500 stands for zero in the data rows.
Here are some points, one per row:
tensor([489, 457, 470, 430, 548, 432, 426, 460, 435, 415, 472, 514, 446, 427, 510, 452, 396, 471,
        435, 426, 574, 475, 453, 486])
tensor([414, 563, 547, 442, 494, 475, 494, 424, 379, 490, 448, 450, 445, 439, 472, 524, 442, 421,
        443, 506, 414, 406, 575, 514])
tensor([566, 593, 492, 592, 472, 458, 451, 411, 392, 416, 358, 411, 472, 389, 459, 481, 476, 439,
        376, 367, 414, 441, 481, 425])
tensor([468, 485, 418, 530, 514, 466, 498, 493, 521, 484, 501, 499, 444, 455, 474, 474, 439, 415,
        354, 363, 439, 346, 466, 461])
tensor([420, 474, 438, 469, 507, 525, 498, 399, 499, 304, 312, 496, 470, 428, 457, 432, 498, 486,
        456, 327, 368, 445, 427, 466])
tensor([538, 524, 482, 380, 495, 578, 504, 453, 496, 420, 417, 396, 305, 286, 318, 470, 396, 342,
        470, 413, 451, 408, 386, 333])
tensor([453, 502, 551, 470, 502, 469, 515, 515, 467, 439, 514, 471, 422, 414, 433, 392, 370, 440,
        429, 502, 442, 436, 430, 584])
tensor([602, 493, 609, 499, 510, 541, 439, 444, 495, 447, 401, 351, 415, 327, 474, 402, 417, 484,
        400, 404, 496, 411, 445, 398])
tensor([456, 469, 502, 541, 482, 494, 567, 505, 391, 450, 459, 415, 412, 198, 202, 338, 474, 411,
        410, 446, 417, 396, 403, 377])
tensor([489, 597, 393, 406, 486, 572, 509, 484, 450, 430, 480, 359, 378, 299, 362, 367, 445, 387,
        446, 500, 363, 439, 429, 379])
tensor([472, 534, 519, 563, 475, 514, 481, 499, 471, 534, 485, 465, 440, 496, 438, 389, 403, 401,
        335, 362, 376, 341, 455, 380])
tensor([567, 465, 524, 509, 483, 479, 494, 421, 400, 314, 373, 366, 407, 441, 482, 440, 395, 485,
        364, 446, 368, 313, 349, 455])
tensor([508, 432, 405, 497, 461, 542, 415, 418, 352, 428, 511, 457, 433, 466, 443, 519, 348, 435,
        379, 480, 498, 456, 500, 432])
tensor([435, 487, 491, 556, 492, 461, 548, 421, 506, 444, 425, 379, 327, 386, 313, 466, 451, 457,
        359, 432, 475, 485, 368, 391])
tensor([591, 482, 409, 347, 250, 178, 413, 484, 448, 456, 453, 369, 388, 398, 423, 391, 444, 414,
        369, 368, 406, 380, 430, 396])
tensor([459, 440, 415, 623, 425, 500, 404, 401, 358, 453, 496, 428, 522, 446, 474, 353, 363, 490,
        452, 453, 448, 514, 444, 403])
tensor([468, 470, 542, 516, 447, 489, 415, 510, 222, 402, 405, 495, 432, 430, 395, 531, 471, 302,
        343, 428, 435, 450, 462, 403])
tensor([544, 457, 446, 460, 311, 351, 393, 449, 473, 404, 454, 472, 409, 440, 428, 419, 392, 391,
        498, 452, 392, 472, 381, 423])
tensor([485, 432, 507, 525, 487, 485, 464, 460, 328, 178, 346, 421, 462, 420, 455, 430, 385, 413,
        413, 255, 295, 367, 402, 379])
tensor([478, 444, 558, 471, 481, 478, 355, 473, 431, 414, 455, 432, 496, 496, 440, 439, 428, 371,
        449, 499, 466, 516, 505, 417])
tensor([470, 512, 475, 518, 536, 456, 510, 495, 458, 451, 399, 390, 278, 288, 401, 346, 368, 443,
        438, 355, 451, 440, 422, 290])
tensor([507, 530, 434, 491, 532, 447, 442, 177, 254, 441, 434, 491, 475, 453, 418, 263, 256, 339,
        461, 447, 473, 382, 323, 232])
tensor([462, 484, 493, 455, 544, 475, 377, 425, 413, 419, 498, 458, 439, 519, 480, 304, 530, 373,
        437, 484, 495, 454, 513, 415])
tensor([415, 489, 509, 454, 445, 517, 505, 414, 414, 416, 488, 448, 412, 482, 467, 459, 479, 479,
        422, 399, 496, 421, 480, 566])
tensor([561, 501, 501, 413, 435, 386, 456, 415, 473, 497, 368, 496, 476, 470, 366, 531, 406, 418,
        522, 378, 496, 488, 505, 433])
tensor([503, 494, 490, 414, 493, 541, 451, 464, 392, 336, 387, 299, 471, 506, 399, 457, 476, 414,
        432, 411, 329, 386, 362, 459])
tensor([524, 586, 535, 569, 389, 564, 463, 487, 478, 458, 455, 370, 405, 432, 382, 381, 405, 420,
        498, 389, 428, 500, 466, 441])
tensor([538, 524, 443, 576, 503, 439, 571, 475, 470, 494, 519, 512, 426, 510, 389, 416, 435, 401,
        433, 348, 375, 247, 449, 386])
tensor([493, 520, 482, 470, 495, 416, 442, 465, 402, 506, 374, 506, 504, 416, 481, 426, 476, 407,
        492, 429, 481, 501, 493, 480])
tensor([577, 539, 483, 507, 505, 484, 471, 433, 445, 438, 431, 370, 404, 528, 426, 434, 535, 446,
        449, 449, 391, 465, 428, 509])
tensor([507, 529, 569, 444, 445, 542, 471, 502, 519, 481, 487, 488, 519, 480, 478, 422, 533, 498,
        418, 458, 460, 379, 523, 319])
tensor([474, 415, 510, 500, 471, 478, 531, 490, 438, 466, 459, 330, 179, 391, 519, 371, 470, 374,
        498, 447, 424, 429, 360, 322])
tensor([481, 480, 518, 529, 557, 389, 101, 325, 484, 472, 473, 502, 344, 303, 336, 422, 482, 417,
        423, 402, 318, 273, 328, 457])
tensor([578, 518, 531, 498, 506, 523, 478, 514, 469, 457, 434, 455, 425, 418, 360, 294, 306, 385,
        492, 387, 466, 312, 496, 502])
tensor([544, 601, 518, 462, 574, 502, 429, 492, 487, 434, 466, 288, 477, 392, 397, 387, 406, 482,
        436, 430, 423, 505, 433, 412])
tensor([506, 622, 633, 544, 498, 443, 510, 445, 502, 419, 381, 444, 348, 387, 407, 396, 403, 456,
        430, 417, 471, 452, 390, 423])
tensor([429, 570, 497, 469, 484, 357, 496, 392, 460, 393, 471, 447, 448, 449, 506, 444, 379, 467,
        339, 513, 472, 476, 514, 423])
tensor([573, 550, 424, 524, 592, 433, 469, 518, 466, 448, 412, 461, 380, 430, 394, 441, 448, 410,
        425, 525, 440, 473, 443, 462])
tensor([605, 496, 586, 554, 417, 527, 505, 443, 562, 439, 494, 568, 438, 451, 521, 442, 446, 489,
        392, 515, 341, 405, 420, 345])
tensor([447, 505, 564, 568, 532, 410, 478, 491, 501, 420, 481, 379, 363, 448, 483, 450, 397, 422,
        566, 466, 395, 494, 450, 459])
tensor([531, 581, 411, 512, 464, 577, 447, 504, 470, 516, 448, 517, 367, 550, 421, 364, 415, 495,
        476, 405, 446, 442, 471, 561])
tensor([493, 542, 457, 438, 522, 505, 492, 511, 453, 549, 466, 518, 454, 484, 474, 421, 492, 515,
        371, 441, 376, 473, 347, 429])
tensor([509, 419, 525, 491, 472, 520, 500, 200, 443, 500, 473, 444, 493, 499, 369, 419, 434, 399,
        469, 509, 439, 486, 403, 427])
tensor([604, 530, 486, 474, 537, 413, 475, 395, 321, 269, 468, 398, 414, 470, 421, 429, 436, 361,
        305, 394, 410, 415, 402, 413])
tensor([599, 522, 489, 560, 465, 515, 515, 478, 485, 496, 484, 434, 525, 362, 463, 382, 385, 400,
        327, 390, 473, 402, 329, 527])
tensor([459, 491, 419, 465, 486, 500, 520, 492, 536, 417, 539, 502, 541, 462, 453, 507, 469, 500,
        458, 499, 400, 372, 377, 321])
tensor([560, 507, 533, 520, 524, 495, 473, 474, 544, 460, 485, 516, 431, 543, 355, 486, 449, 423,
        409, 382, 400, 455, 377, 418])
tensor([502, 503, 523, 479, 525, 489, 439, 467, 473, 390, 335, 316, 416, 440, 461, 482, 426, 424,
        441, 412, 478, 325, 434, 326])
tensor([417, 496, 457, 475, 489, 500, 512, 446, 560, 500, 517, 437, 445, 428, 503, 466, 366, 254,
        347, 316, 339, 438, 461, 429])
tensor([514, 516, 570, 489, 476, 492, 486, 538, 435, 472, 580, 464, 505, 504, 462, 446, 509, 509,
        506, 414, 439, 478, 340, 348])
tensor([458, 354, 529, 461, 521, 455, 542, 535, 464, 425, 440, 500, 443, 397, 235, 274, 406, 525,
        444, 437, 411, 458, 508, 450])
tensor([573, 574, 592, 450, 524, 503, 499, 518, 406, 552, 517, 472, 502, 434, 496, 454, 441, 424,
        492, 418, 378, 304, 383, 376])
tensor([521, 508, 467, 605, 511, 474, 449, 489, 541, 499, 471, 468, 507, 483, 437, 521, 428, 432,
        435, 426, 375, 454, 447, 349])
tensor([395, 525, 455, 507, 380, 362, 315, 396, 476, 472, 488, 376, 458, 388, 392, 400, 500, 447,
        369, 429, 407, 395, 437, 422])
tensor([468, 519, 500, 362, 354, 412, 332, 352, 451, 434, 420, 492, 409, 411, 378, 356, 410, 448,
        390, 427, 465, 351, 328, 392])
tensor([583, 414, 493, 504, 523, 437, 505, 436, 448, 375, 438, 443, 495, 361, 498, 479, 499, 434,
        433, 481, 391, 430, 493, 508])
tensor([470, 541, 484, 483, 562, 432, 472, 559, 532, 440, 402, 474, 460, 461, 329, 352, 228, 332,
        354, 485, 404, 443, 414, 452])
tensor([600, 504, 556, 473, 417, 442, 443, 411, 385, 409, 417, 469, 435, 486, 423, 430, 467, 342,
        400, 419, 489, 512, 398, 449])
tensor([517, 460, 527, 516, 468, 533, 478, 498, 456, 481, 366, 459, 369, 354, 347, 411, 370, 457,
        361, 494, 399, 477, 463, 382])
tensor([490, 473, 474, 416, 390, 380, 319, 360, 420, 525, 477, 381, 439, 366, 367, 453, 330, 523,
        487, 363, 289, 390, 410, 439])
tensor([516, 414, 475, 491, 512, 493, 503, 430, 512, 472, 485, 375, 445, 444, 450, 490, 449, 452,
        540, 422, 500, 414, 541, 523])
tensor([431, 585, 477, 505, 431, 518, 460, 462, 340, 300, 279, 455, 389, 445, 479, 441, 413, 393,
        411, 359, 284, 366, 385, 419])
Along one direction, these points spread out more than along any other. Take the direction at right angles to it along which they spread out most. Go by this last direction. How far along it is each point below, from 0 to 99? 50 is the average, and the first point above lies past it. One standard deviation of the points above along it is 16.
tensor([511, 487, 523, 570, 492, 435, 528, 493, 487, 536, 410, 436, 552, 385, 432, 350, 464, 280,
        451, 414, 397, 446, 389, 517]) 43
tensor([444, 481, 505, 543, 504, 440, 479, 499, 428, 469, 287, 227, 406, 555, 397, 484, 417, 472,
        409, 456, 500, 295, 289, 358]) 41
tensor([523, 539, 486, 506, 481, 504, 530, 484, 475, 493, 513, 482, 497, 432, 408, 513, 382, 374,
        403, 396, 352, 368, 361, 405]) 44
tensor([447, 458, 513, 464, 428, 571, 445, 538, 569, 441, 462, 420, 497, 447, 423, 314, 270, 219,
        272, 352, 439, 394, 371, 440]) 36
tensor([444, 415, 438, 468, 475, 502, 498, 461, 511, 507, 218, 387, 456, 467, 519, 411, 524, 445,
        466, 521, 410, 369, 383, 436]) 50
tensor([500, 391, 524, 414, 589, 489, 512, 477, 466, 596, 490, 460, 422, 482, 468, 394, 392, 345,
        221, 192, 252, 404, 360, 342]) 40
tensor([581, 471, 405, 485, 510, 505, 432, 526, 472, 478, 359, 397, 399, 422, 466, 464, 414, 474,
        445, 499, 412, 474, 471, 383]) 43
tensor([463, 565, 545, 424, 503, 466, 497, 390, 383, 465, 389, 432, 456, 438, 470, 472, 419, 508,
        397, 346, 435, 517, 430, 504]) 60
tensor([452, 518, 427, 487, 521, 474, 473, 527, 532, 415, 515, 539, 531, 456, 471, 492, 531, 465,
        532, 383, 559, 418, 332, 353]) 55
tensor([439, 454, 556, 474, 490, 465, 495, 554, 434, 521, 473, 545, 510, 441, 513, 527, 425, 483,
        521, 500, 410, 411, 285, 393]) 54
tensor([494, 420, 446, 513, 482, 552, 468, 485, 436, 506, 497, 421, 316, 347, 463, 520, 472, 475,
        428, 434, 529, 470, 411, 486]) 41
